[[125 124 132 134]
 [122 136 100 135]
 [128 134 132 124]
 [153 133 133 114]
 [121 131 139 132]
 [116 122 129 126]]
Indices start at 1.
Read off the bottom-left entry.
116
Read off the entry directly below the largest entry.
121
The entry just right of the smallest entry: 135
Read off the bottom entry of the column that holds the smallest entry.
129
The bottom-right entry is 126
Read off the entry in the top-right corner.
134
The entry in row 1 and column 1: 125
The entry just left of 100: 136
The entry directly below 114: 132
The entry in row 1 and column 3 -> 132

x =
[[150 143 151 152 146 151 138 135 125 132 127 127 123]
 [136 126 130 130 123 133 124 125 125 139 140 142 139]
 [133 122 127 128 124 133 125 125 120 131 129 129 128]
 [130 122 129 132 128 138 129 128 123 131 126 124 121]
 [129 120 128 131 127 136 126 126 120 129 127 127 123]
 [130 120 127 133 128 140 133 134 129 136 132 132 127]
 [131 124 132 136 130 139 129 126 118 125 123 123 122]
 [143 132 136 132 126 132 125 125 124 137 139 141 139]
 [138 126 130 130 121 129 119 121 118 132 130 133 129]]
What is the 2nd entry on the diagonal from the top-right corner?
A: 142
What is the second entry, reading row by row?
A: 143
What is the entry in the bottom-right corner?
A: 129
What is the first entry, reading row by row?
A: 150
What is the last entry in the row that holds the largest entry?
A: 123
What is the entry directly below the largest entry?
A: 130
What is the entry just left of the centre entry?
A: 136
The bottom-left entry: 138
The entry just right of the largest entry: 146
What is the bottom entry of the column that holds the largest entry?
A: 130
The entry directly below 135 is 125
The third entry on the diagonal from the top-right corner -> 129
What is the third entry from the end, reading row by row?
A: 130
The entry just left of 146: 152
The 3rd entry in reading order: 151
The entry directly below the centre entry -> 133
What is the 4th-last entry, reading row by row?
A: 132
The entry directly above 141 is 123
What is the 2nd-last entry, reading row by row?
A: 133
What is the 5th entry from the end, reading row by row?
A: 118
What is the entry just right of the centre entry?
A: 126

a =
[[112 143 149 131 144 122 133 124 121 117 138 136 115 128]
 [133 132 109 116 127 139 119 150 108 146 137 120 109 121]
 [141 117 137 139 115 142 121 125 128 134 135 148 108 107]
 [127 122 122 150 135 112 107 150 120 143 151 142 119 140]
 [114 106 126 137 106 108 116 150 111 116 145 133 133 149]
 [133 127 143 151 148 147 146 132 140 123 113 118 125 147]
 [109 115 132 119 141 134 126 118 132 120 128 106 130 147]
 [144 131 116 110 126 122 150 148 127 127 149 131 115 133]
 [139 115 148 148 117 146 111 125 132 127 110 120 115 110]
 [149 146 117 124 111 110 137 107 132 135 109 138 146 148]
 [123 130 130 144 147 110 149 132 111 142 131 122 114 140]
 [121 145 107 110 142 111 106 135 150 116 129 134 118 113]
 [144 114 110 123 122 120 110 115 115 121 108 148 108 146]]
The 2nd entry on the diagonal from the top-right corner: 109
The smallest entry in the last column is 107
The 1st entry, reading row by row -> 112
The 3rd entry on the diagonal from the top-right corner: 148
Which number is the fifth entry, reading row by row?
Answer: 144
The 3rd entry in reading order is 149
The 2nd entry in reading order -> 143
The smallest entry in the first column: 109
The entry in the bottom-right corner -> 146
Which number is the 4th entry from the end, reading row by row?
Answer: 108
The third entry from the end, reading row by row -> 148
Which number is the entry in the bottom-left corner?
Answer: 144
The 4th entry in reading order: 131
The entry in the top-right corner: 128
The fifth-last entry, reading row by row -> 121

grid = [136 126 130 108 129 138 105 115 120]
Report the entry just right of the centre entry.
A: 138
Report the 3rd-last entry.
A: 105
The second entry from the left -> 126

array([[130, 104, 128, 133, 113, 123, 109, 121, 128, 114],
       [105, 124, 110, 148, 129, 134, 104, 115, 122, 129],
       [139, 144, 114, 112, 140, 144, 109, 122, 110, 143],
       [134, 151, 127, 119, 113, 143, 149, 124, 120, 142],
       [144, 123, 111, 130, 134, 128, 104, 148, 151, 144]])
Indices start at 1.
The entry in row 3 and column 1 -> 139
The entry in the top-left corner?
Answer: 130
The entry in row 2 and column 1 -> 105
The entry at row 1, column 2?
Answer: 104
The top-right entry is 114
The entry at row 2, column 3?
Answer: 110
The entry at row 1, column 3?
Answer: 128
The entry just right of 121 is 128
The entry in the bottom-right corner?
Answer: 144
The entry at row 3, column 2?
Answer: 144
